Each path below is one point turned by a fixed rotation once a step. After each direction that follows a path, write how fast that rotation turns it, in degrees each step (0 if it stays still).
Each turn is a multiple of 5 degrees from 10 to 175, or 0.
Each row of a path follows its step; steps can be skipped.
path 1
step 0: 8; 4; 19; -34; 11; 8; 0; -5; -10; -33; 14; 23; -3; 3; 4; 14; 25; -2; -4; -3; -2; 5; 16; 1; 7; 3; 17; 12; 11; -4; 14; 20; -11; -4; -8; 14; 22; 24; 9; 2; 3; -18; -23; -14; -12; 4; 1; -17; -9; -20; 4; -14; -5; -46; -29; 7; 2; -7; -4; -12; -35; -1; -11; -10; 12; 23
step 5: 14; 18; 3; 8; 25; 6; 22; -15; -14; -8; 36; 27; -17; 25; -9; -4; 25; 20; -11; -3; -5; -13; 6; 6; -6; 9; -2; 0; -12; 0; 3; 10; 0; 0; -1; 10; -13; -16; -14; 2; -7; 9; -31; -13; -13; -4; -18; 2; -3; -32; 10; -11; 24; -32; -9; 3; -5; -16; -23; 13; -32; 4; -4; 14; -12; 9
step 10: -7; 25; -4; 8; 24; 6; 11; 7; 30; 2; 19; 6; -17; 36; -4; -7; 19; 8; 21; 12; -5; -1; 0; 31; -26; -9; -28; -7; 14; 5; 6; -4; 2; -4; 2; 1; -15; -7; 2; -23; 1; -5; -13; -11; -10; -16; -7; 41; 14; -6; 20; 11; 1; -19; 8; 6; -2; -15; -23; -4; 0; 5; 5; 39; -5; 1
step 25: 5; 9; 7; -20; 14; 10; 12; -23; 24; -21; 4; 15; 9; 0; 12; 24; 4; -9; -9; 11; -8; 3; 9; -9; 6; 25; 24; -3; 25; -18; 16; 22; -37; 2; 8; -23; 21; 15; -10; -17; -16; -7; 7; 4; 14; 3; -8; -18; -1; 6; 12; -12; -9; -19; 16; 2; 22; 2; -28; 11; -10; 2; 20; 28; -15; 14
step 28: 25; -9; 2; -16; 14; 0; 19; 2; 22; -25; 4; 23; -12; -17; 9; 24; -13; 14; -2; -3; 14; -23; -14; 16; -21; 8; -8; -15; -21; -12; 29; -17; -13; 5; -13; 17; -4; 12; 22; 6; 9; -28; -6; -9; 7; -11; 17; 15; 8; -16; 6; 6; -2; -4; -4; 18; 11; -15; -3; 30; -18; -14; 6; 13; 27; -13
step 33: 1; 23; -13; -24; 8; 19; 8; 16; 15; -24; 9; 22; -12; 2; 7; 25; -21; 1; 2; -5; 13; -27; -3; 5; 14; -19; -8; 2; -11; -20; 12; -8; -11; -4; -13; 30; 18; 16; -21; 0; 10; -10; 8; -3; -21; -5; 2; 9; -21; -24; 7; -3; -17; -18; 4; 24; 5; 20; -32; 9; -14; -9; 14; 5; 5; 30
step 35: 41; 12; 16; -33; 23; -5; -1; -14; 11; -12; 12; -9; -17; -4; 16; 13; 15; 15; 17; 2; -1; 12; -1; -3; -15; 14; -22; -5; 8; 5; 3; -11; 9; 16; -14; 11; -3; -8; 42; 1; 9; -14; -33; -23; -8; 3; -5; 27; 1; -27; 9; 13; 2; -19; 11; -8; -16; -10; 10; 5; -20; -6; -5; 8; -4; -1
step 36: 25; 7; 25; 13; 7; -10; 0; -17; 1; -4; 20; 7; 14; -16; -3; -4; 23; 29; 11; 6; 28; -12; -13; -7; 6; -1; -16; 11; -3; 3; -26; -3; -19; 24; -10; 30; 3; 11; 12; -8; 3; -5; -13; 13; 22; 2; 9; -1; 2; -15; 33; -9; 14; -2; 41; 4; 12; 2; -16; 3; -29; 5; 5; 6; 7; -11
step 47: 1; -6; 3; -12; 14; 14; 11; -1; 8; -29; 27; 3; -21; 20; 13; -1; 15; 18; 0; -10; -10; 11; 7; 7; -15; 8; -19; 1; 13; 7; -15; 11; 3; 19; 15; 17; -12; -3; 27; 7; 12; -52; -17; -30; 7; 14; -6; -18; -8; 4; 9; -14; -3; -24; -4; 2; 12; -29; -5; 17; 12; -6; 7; 13; -3; 8
Speeds:
5; 9; -1; 5; 0; -2; 3; 3; -5; 3; 0; -2; -1; -4; 3; -4; -1; -2; -6; 7; -1; -4; 6; -3; 2; 4; -2; 0; -2; -1; 5; 5; -14; -5; 8; 1; -5; -4; -1; 0; 2; -2; 0; -4; 4; -1; 4; 3; 2; 6; -2; -1; 4; 0; -2; -6; 0; 0; -1; 1; -1; -4; -6; 0; -3; 1  20
0; -1; 4; -1; -1; 1; 2; 3; 8; 5; 4; -8; -5; -1; 0; -2; 5; 3; -2; -1; 3; -2; 1; -1; -2; -2; -7; -5; 5; 4; 0; 3; 4; 1; -3; -2; 5; 1; -7; 0; 4; 5; -4; 1; 8; 1; -2; -6; 1; 7; -7; 3; 0; -2; 3; 2; 11; 2; 0; 5; -3; 3; -4; 2; -5; 5  65
-3; -6; 5; 0; 6; -2; 2; -3; 4; 0; 4; 0; -1; 0; -4; 4; -2; -5; 7; -2; -2; -4; 5; -2; 2; 2; -3; -2; 1; 2; 5; 5; -6; 2; -4; -7; -1; 1; 5; 3; -5; 2; 4; 5; 1; 4; 3; 2; -4; 3; -2; -3; -2; 8; -6; 7; -2; 6; 1; 8; 4; -7; 0; 1; -4; -4  10
3; -2; 0; 0; 1; -2; 3; 1; 4; -3; 2; -3; 0; -3; 8; -1; 3; 1; -2; 1; -2; 4; 4; 9; -8; 7; 6; -1; 2; 4; -3; -3; 0; -7; -3; -2; 6; 0; -1; 3; -2; 1; 7; -2; 3; -7; 0; 4; -1; -3; 2; -1; 10; 10; -4; 0; 1; -3; -6; 2; 4; 3; 5; -2; -2; 3  120
6; 0; 0; -3; 3; 3; 9; -6; -1; 0; -2; -1; -2; 2; 5; -3; 6; 6; 5; -4; 6; 5; 3; -3; 2; 5; -3; 2; 3; 0; -5; 2; -1; -6; 4; 3; 0; 2; 0; -1; -4; 0; 0; 0; 3; 1; -1; -8; 3; 0; 4; 0; 2; -2; -3; 9; -5; -3; 4; -5; -3; -1; -7; -2; -2; -10  60
1; 5; -10; 0; 1; -12; -6; -1; 5; 2; 4; -4; 2; 0; -2; 0; -1; 2; -1; 6; -1; 1; -1; -4; 0; -2; -5; 3; -1; -8; 0; 1; 4; 0; 6; -2; 1; -2; 4; -2; -4; 2; 1; 1; 3; 3; -4; 2; -1; -7; 1; 7; 1; 4; -10; 6; 6; -2; 6; -4; 0; 0; 0; 1; -2; 2  130
